Questions about the matrix below. Indices start at 1.
1) Which number is the entry in the top-left corner?
2) Which number is the entry directly above 14?
3) Which number is the entry at row 2, column 2?
4) Which number is the entry at row 2, column 1?
5) Which number is the entry just right of the largest entry?
6) Which number is the bottom entry of the column that holds the smallest entry?
7) Which number is the entry in row 1 and column 2?
8) Which number is the entry at row 3, column 1?
[[ -2  -5  -3  10  -2   5   5   0 -10   5  -6]
 [-24  -1  -8  -7   6   9  39   8 -12  -5   3]
 [ 15   2   9  10   4   6 -11   0   7  -2 -20]
 [ -4   4  -1   0   6  14   4   6   0  -5   7]
 [  6   7  -7  -9   0  -8   6  -6   7   6  11]
 [ 19   3   2  -3  -2  17 -13   3 -15   0   3]
 [ -9  -2   4  -7  11   0   0   6 -10  10  12]]
1) -2
2) 6
3) -1
4) -24
5) 8
6) -9
7) -5
8) 15

X = 40  43  77  25  38  53  22  49  33  50  47
Give the fourth entry.
Answer: 25
Give the second entry from the left.
Answer: 43
Give the fifth entry.
Answer: 38

Read these off the row that follows.
1) Give the entry just left of the centre entry.
2) Give the entry just right of 141.
3) Give the 2nd largest entry.
4) Give the entry at the centre.
[42, 38, 31, 149, 208, 141, 38, 160, 43]
1) 149
2) 38
3) 160
4) 208
